One turning vector, and how many ticks it has turned
The counts run from 0 to 648.
[101  94 143 109 138 146 115 134 101 137 151 104  99 123 161 103  91 102
 133  99  59  80 152 149 139 103 137 139 154  98 142 166 128 132 147 143
 127  94 123  91  77 166 158 111 136 100 158 158 166 105 154 142]
442
[135 124 143 131 162 158 174 128 120 147 185  96  96 146 161  81 112 144
 124 129 120 103 106 118  97 133 125 108 105 132 104 172  96  78  96 149
 152 133 126 162 117 121 122  66  97  99  98 123 115 136 171 101]
644
[139 149 173 152 126 171 109 137 106  97 180 122 112 130 139  75  83 126
 132  89 100 112 117 174  96 114 154  94 104  98 141 150  99 107 128 172
 142 170 164 117 108 152 109  80 112 109 127 130 142 134 137 149]
377
[ 98 177 124 139  97 120 123 150 119 123 175 107 104 116 160  87  55 112
 128 118 108 114 140 124 102 142 142 145 148 123 148 116  87 139 150 160
 157 146 171 142  93 158 128 133 132  88 162 160 157  89 123 126]
191
[ 76 137 127 163 106 110 172 153 151  74 152 104 100 137 110 137 108 122
 133 100  98 143 144 101 149 103 130 163 109 109 140 154  91  97 148 132
 151 143 190 120 131  89 143 125 183 151 132 141 181 137 141 181]
470
[131 151 153  67 157 201 148  91 113 104 132 120 146 102 141  83  85 117
 127  95  99 162 137 114 136 143  98 123 183 148 111 127 113 100 112 150
 123 132  94 115  88  90 121 140 154 107 130 113 145  89 128 104]
151
[ 76 137 121 111 154 104 191 122 118 119 166  63 100 139 112 105 115  92
 117 122  76 106 156  64  89 142 116 147 126 167 116 131  71 132 121 134
 176 102 136 164 131 149 140 133 144 145 130 155 153 112 152 150]
203
[ 77 124 122  79 125 149 132 105 100 165 125 122  74 128 157 103 120 151
 133 106  76  80 106 198 108 119 124 112 151 120 158 105 147 112 179 128
 103 140  97 145 109  93 139 104  87 106 156 144 133 137 135  95]
528
[121  95 146  97 192 180 184 111 133 127 131  94 119 142 112  91 109 154
 132  96 105 146 126 116 148 109 100 116 137 109 105 143 133  82 135 137
 123 114  94  95 126  90 105  97 169 135  87 125 126 121 169 123]
404
[ 90 148 149 122 119  82 137 124 129  76 141 128  92  94 128 102 133  97
 125  92 113 103 127 141 104 115 129 146  85 113 139 116  89 127 113 118
 138 174 153 179 185 109 125 137 106 172 154  94 164 169 149 165]
543
[ 97 150 137  92 151 163 181  85 132 124 115  81 151  94 133 127 135 119
 133  93 122 164 124 141 146 117  95 179 121 145 108 123  83  91 129 150
 109 111  79 116 161  53 178 120 162 156 153 112 136 140 163 145]
319
[ 74 145 134  99 122 124 136 147 152 200 117 134  88 112 177 108 114 125
 138  78  97 122 115 165 145 113 125 139 107 107 137 132 143 117 186 156
  96 104 108 131 132 113 163 130 141 126 178 146 136 140 172 129]
518
[ 72 131 114  90 103  74 143 125 153 130 144 110  86 110 199 105 121 106
 145 130 132  94 133 137 120 145 102 161 135 143  98 122 104 130 122 126
 153 131 136 175 124 115 167 173 122 117 162 123 164  95 139 139]
6
[151 117 136 113 148 165 158 136 101 152 119 111 168 174 120  60  91 155
 113 102 122 112 150 119 124  93 129 135 135 103 133 129 120 113  76 168
 121 157 111 111 113 136  83  90 156 120 113 158 166 133 158 123]
408
[138 154 120 164 150 172 172 158 151 162 150 114 122 130 155  80  78 149
 131 115 168 164  93 133 132 111 142 136 120 132 113 113 110  84 122 171
 123 158 124 130 149  82 125 105 156  93  98 124 117 120 156 121]
144
[ 71 159 112 100 140 163 133 178 143 106 134 116 125 117 158  76  84 124
 129 120 131 140 139 158 166 150 114 141 148 135 104 126 102 105 150 166
 160 110 127 169 124  63 135 173 162 125 157 150 143  85 147 121]
423
[ 81 149 149 119 125 176 189 137 153 157 158 155 110 117 184 112 142 134
 153 116 115 135  91 100 168 162 132 124 127 133  98 164 137  54 144 133
 137 135 158 117  68  90 165 130 135 101 133 138 155 123 147 134]
226
[135 181 126 112 143 163 179 135 142  76 161 131 101 103 139 106 121  94
 126 127 127 159 114 114 108 153 127 130 107 130 117 159  77  85 115 138
 161 153 147 173 160  52 122  84 122 129  98 105 118 116 150 155]
384
[102 124 106  59 134 103 157  96  84 138 136  98  98 123 127 131 121 101
  97  99 142 105 138 147 104 113 107 149 147 109 127 120 107 146 149 123
 138 131  66 155 212  87 128 138 112 123 149 100 117 107 174 148]
91
[ 87 130 134 144 112 167 149 110  92 124 153 106 103 123 124  98 135 121
 140 149  75  69 118 118 106 109 134 122 147 153 129 132 100 107 141 154
 137 164 183 168  84 146 140 136  98  97 162 173 143 119 140 175]
463
[ 74 143 105  99  94  61 152 114 117 126 135  75 110 143 111 125 112 105
 125 130  80 100 143 112 102  86 109 189 156 130 132  93 107 143 151 128
 150 129 131 138 150 130 153 127 126 131 178 171 153 123 133 151]
14
[ 82 160 112 124  73 127 112 160 122 118 129 130 113 127 135  84  84 131
 122 105 118 100 131 156 131 115 122 156 152 120 142 107 118 140 151 160
 150 152 167 177 103 116 135 152 153 116 175 160 176 116 123 146]
2
[136 118 118  85 122 108 138 165 124 109 147 137 100 143 153  90  62 124
  88  95 117 102 166 124 141 112 130 157 125  54 150 142 118 140 116 130
 159 121 108 112 162 110 110  97 176 132 119 124 152  86 176 133]
177
[108 148 136 137 171 101 164 141 166 149 128  97 124 122 153 103 125  98
 132 138  65 111 125  75 130 121 157 133 121 147 105 139 119  77 116 128
 156 135 133 129  94 168 151 112 113 140 145 171 150 129 170 178]
213
[149 131 144 110 123 118 155 164 134 152 149 147 146 141 155  78 113 103
 107 124 162 103 138 140 152 101 101 127 137  83 114 164 145 123 119 156
 146 129 123 137 180 105  93 161 132 110 125 128 132  75 195 193]
166
[142 140 127  94 167 160 159 146 111 140 189 102 109 144 144 104 109 122
 106 108 118  90  90 159  76 124 169  91 117 104 130 152 105  90 139 135
 159 144 109 166 135 126 111  71  85 112 106 120  91 128 185 145]
373
[ 98 116 126 132 140 137 184  93 131 145 116 114 120 159  98  96  97 153
 143  84  74 127 144  63 120 113 150 161 126 128 128 116 116 109 146 132
 127 193 149  86 106 147 122 128 170 129 143 165 193 149 125 132]
482
[ 96 117 107  94 134 126 163 116 101 105 173  79  91 133 151 113 114  95
 117 161 118  92 132 126  98 138  91 158 153 142 113 137  78 117 116 130
 179 110 119 158 126 103 134  94 118  93 126 134 132  97 156 116]
194
[144 114 164  95 150 125 136  95 118 130 111  90 193 136 128  88 119 145
 146  73 118 102 120 176 119  72 133 130 140 113  94 109 156 108 123 158
 107 172  86  82 138 149 125 143 118 157 151 125 157 151 164 181]
326
[137 161 155 145 155 155 172 166 148 156 153 155 120 136 137  79  76 158
 131  78 144 167 114 101 149 110 149 119 132  98 105 127 134  90 147 157
 128 150 133 105 156 100  94 130 202  99 127 136 163 101 149 156]
406
[146 142 135 137  91  89 125 147 108  88 163 121 124 113 179  92  91  84
 107 115 148 123 133 143 107 109 104 154 129  96 114 119 101 146 105 155
 156 184 128 173 188 107 115 129 139  92 136 106 131  94 149 155]
616
[ 96 165 119 132  79 155 200 101 122 127 145 138  89 116 119 131 129 148
 136 110 132 138  86  96 127 126 126 153 124 134 141 115  92 109 139 133
 125 187 151 149 143  59 148 109 126  98 154 123 144 162 129 144]
40
[138 124 111  99 136 134 157 133 116  99 152 126 151 150 144  61  93 143
 121 103 184 119 146 132 115 120  93 137 141 127  74 120 100 110 107 154
 155 198 123 150 170  77  86 180 168 109 117 114 161  98 157 138]
156
[117 111 144 107 111 133 109 150  98  82 175 107  88 159 126  88  96 145
 104 105  78 113 127 151 108 108 111 114 143  88 171 161 102 148 146 144
 168 129 162 130  77 106  82  97 147 116 130 155 171 110 130 106]
189
[ 76 127 129 149 125 129 143 164 130 163 175 104  77 140 180  79 107 125
 159 134  87 108 103 139 105 122 131 114 149 146 131 135 119 118 158 137
 143 117 177 151  71 137 132 109 101  89 149 165 142 118 147 111]
454
[108 170 122 160 152 161 144 132 129 136 177 102  87 109 154  96  48 111
 150 117 103 134 114 104  98 156 156 133 120 141  96 115  84  93 150 166
 143 157 140 135 133 151 140 108 151  77 126 136 114 100 135 104]
642
[135 122 146  83 173 147 141 103 124 128  84  69 175 127 108  93 114 108
 107 114 106 124 139 158 114  90  98 152 144 148  97  97 106 118 115 160
 104 128  57 127 163 119 143 137 134 146 124 132 119 113 149 143]
589
[ 93 146 120 142  95  98 152 140 137 136 147 139  99 145 150  90  95 146
 151  93 109 116 107 113  83 112 171 149  90 128 149  97 104  97 126 116
 130 213 179 148 135 146 139 111 125 131 157 125 164 161 117 144]
32
[135 187 158 115 181 169 143 137 138 129 148  91 180 122 143 100  90 108
 162  90 118 170 117 141 132 129 153 136 142 138  94 123 119  77 152 173
 142 133 122  91 120 134 143 127 137 128 106 134 125 109 177 177]
140
